One vector is turned by the same rotation once a tick. Each row is the vector after some number of ticks, and that number follows the row.
The counts run from 0 to 501.
[ 97 136 131  93 132  59 119 129 129 115 122 101 109 123 155 104 109 121
 165 141 116 124 138 151 150 145  53 137 145 125 131 146 159 148 117 144
  95  73 148] : 255
[120 144 136 120 138 100 157 150 123 127 127  89 142 105 138 117 127 115
 172 129 130 154 143  91 126  94 110 169 170 105 179 166 148 155  89 152
 101 105 176] : 471
[125 141  92 109  86  79 124 144 120 153 187 134 155 156 141  90 138 159
 149 133 144 145 163 139  83 123  88 144 139  81 122 149 144 130  97  96
 113 143 158] : 496
[139 157 109 141  98  89 168 148 126 111 118 152 148 143 153 108 104 150
 128 140 113 111 135 104 152  95 125 155 153  98 137 185 127 171  85 162
  91 132 164] : 106
[136 139 107 135 152 114 156 154  95 111 132 136 169 159 126 106 138 148
 134 147 133  72  91 126 156 151 124 181 146 125 194 132 120 135  90 160
 111 124 142] : 172
[109 107 113 134 124 139 112 151 151 157 157 102 150  97  97 107 112 149
 155 146  59 125 130 111 172 131  81 145 133  95 115 126 134 136 142  98
  77 152 154] : 21
[ 88 142  89  94  76  97 124 150  96 100 138 148 122 177 118  98 141 126
 150 106 127 121 131 119 167 149  92 143 163 138 172 149 135 129 136 151
 101  80 148] : 501
[103 126 109 114 181 102 118 154 117 131 125 105 162  88  94 102 101 125
 124 150 115  57 143 100 123  98 109 154 160  79 140 139 117 161 161 107
  84 141 147] : 304
[ 95 152 110 160 143 114  98 144  95 136  96 123 165 109 118 104 121 140
 136 138  87 119 100 122 176 161 118 165 122 131 162 127 142 159  88 109
  51 133 121] : 425
[144 104 120 115 142 154 126 149 108 142 165  88 173 154 143 103 129 141
 150 148 143  75 105 177 129 160 106 170 153 133 134 150 133 132 140 115
 115  70 157] : 394
[132  92 108  81 103 101 108 147 128 156 164 118 142 157 141  88  88 182
 157 153 145 105 155 173 120 148 113 147 113 117  99 134 122 144 163 115
  72 142 133] : 437
[131 155 110 152 132  76 118 132 114 122 128 139 153 153 159 100 119 132
 112 139  94  98 114 150 145 138  89 155 118 107 139 185 164 144  70 139
  76 124 141] : 150
[128  73 130  84 175 105 128 163 114 127 155 121 119 155  66 111 115 135
 172 130 132 115 150 120 123 138 128 169 160  81 148 154 109 141 147 137
  83 121 144] : 414
[126 125 132 162  90 134  91 123  71 142 143 102 172 140 118 120 110 122
 143 144 125 104 170 106  95 100  98 141 125 123  97 179 133 148 150 137
  91  89 151] : 101
[131 139 181  87 138 104 125 108 141 139 151  89 160 134 151 130  98 111
 134 129  92 131 144 134 147 127 105 171 125  91 150 161 142 128 100 155
  56  93 141] : 188
[102 135  71 112 127 112 118 155 135 122 127 129 157 145 110  84 141 118
 135 152 162  76 120 176 151 174  98 115 181 127 111 119 148 154 132 145
  65 124 161] : 439
[100 146  77 142  87 150 129 150  85 166 162 121 184 136 124 104 114 186
 155 138 143 123 157 111 102 141 125 168 136 124 132  91 109 147 115 109
 106 127 154] : 221
[106  95 155 105 118  82 149 155 118 165 150 113 130 141 119 115  74 156
 168 124 116 135 172 133 136 123 103 175 106  75 132 160 131 136 151  91
 108 130 153] : 250
[101  71 118 114 165 129 130 191 123 143 139 114 126 131  97  99 124 137
 179 145 136 111 114 181 157 166 107 154 159 119 123 138 143 145 148  99
  99 133 159] : 252
[110 193  83 145  81 103 114 117 113 129 122  95 156 110 163  89 134 145
 120 143  90 111 118 125 125 123  86 144 149 134 143 149 151 148  84  98
 101  94 139] : 38
[143  87 140 153 102 138 130 139  98 168 160  62 139 148 108 132 108 140
 186 137  91 138 156  97 135 110 105 180 116  94 136 170 125 134 118 114
 135  98 161] : 64
[113  85  83 115 122 130 112 148 139 140 162  93 126 153  62 109 141 153
 169 141 126 105 139 123 154 170  94 141 163 103 147  89 108 135 116 138
 100 157 149] : 296
[108 138  88 154 100  95 138 148 104 147 129 146 143 210 128 136  94 123
 129 123 117 108 128 132 171 141 117 190 108 115 160 158 128 136 105 157
 116  97 144] : 337
[112 121 136  98 100 149 125 129  93 144  89 102 127 151 141 105  78 133
 156 123 139 120 167 118 152 169 173 162 142 103 132 110 101 180  99 140
  84  94 154] : 345
[122 108 122 127  40 156 115 153  80 144 162 113 167 140 105  72 155 160
 157 119 121 129 163 103 112 151 111 137 142 103 127 146 117 128 119  92
 108 111 164] : 42
[ 77 157 111 105 111  55 140 126 120 149 116 106 107 135 130 122  93 130
 151 121 133 144 166  93 128  88  98 174 138 109 196 132 125 150 128 133
 106 129 145] : 360
[130 101 113 129 137 143 103 127 108 118 143  86 117 121  92 117 120 135
 161 132 123 101 175  94 113 138 113 134 175  80  95 147 120 174  96 148
 110  89 165] : 347
[121 143 139 126 120  93 141 143 126 150 151 106 167 127 173  86 132 180
 162 146 102 134  94 165 153 157  86 163 119 146 167 134 163 123  92  88
  92 136 146] : 313
[117 105 100 130 133 151 108 170  98 143 128 127 172 119 111  87 107 151
 136 149 141  81 140 146 123 146 150 144 147 110  75 133 127 169 151 108
  53 142 153] : 326
[ 79  94 108 155 111 107 119 153 111 165 129 106 114 123  92 135  84 162
 179 142 113 128 156 104 173 111  86 165 117 118 120 121 122 156 170 120
 112 150 147] : 362
[125 144 140 133 110 112 144 125  94 149 130 101 141 157 120 129  95 133
 144 123 108 130 172  83 121 114 136 185 119  54 159 166 115 141  88 102
 134 110 161] : 63
[105 120 136 143 104 113  91 134  47 124 117 145 166 151 118 101 101 151
 142 121 116 132 154  96 113 133 141 159  99 134 137 174 132 157 118 116
  47 131 119] : 264
[101 161 161 105 101  86  94 121 117 142  96  82 151 111 154 101  90 101
 113 143 114  75 133 135 150 133  96 156 115 110 152 131 139 132 141 109
  74  88 141] : 485
[107 130 144 114 169  75 146 139 140 143 106 117 142 138 153 123  69 144
 147 153 149  89 118 159 173 143 101 172 118 125 148 112 128 158 127 158
  65 126 149] : 418
[ 94 117 129 105 128 102  86 123  78 138 156 101 148 120 123  85 128 178
 169 145 153  99 166 140 115 168  74 136 114 140 120  88 129 133 138 108
  83 117 129] : 258
[103 164 113 119  92  98 102 137  82 105  99 138 158 149 132 100 115  98
 101 124 142  66 158 100 131 134 139 140 142 104 141 142 127 155 116 143
  68 102 144] : 99
[125 132 123 112 124 124  98 143  81 133 142  88 162  96 112  86 137 134
 154 150 150 115 170 119  55 109 122 139 152 116 111 168 141 157 123  95
  79 124 145] : 489
[139 121 125 137 104  82 135 115  90 105 141  85 131 160 150 127  98 161
 169 160 144  86 161 111 119 115  80 152 122 123 132 156 118 159 131 179
 132  83 154] : 398
[125 161 127 133  84 146 136 134 121 153 148  98 149 148 166 122  93 133
 135 102  67 138 132 120 162 129 113 195 141 104 156 156 136 136 106 124
 112  56 165] : 225
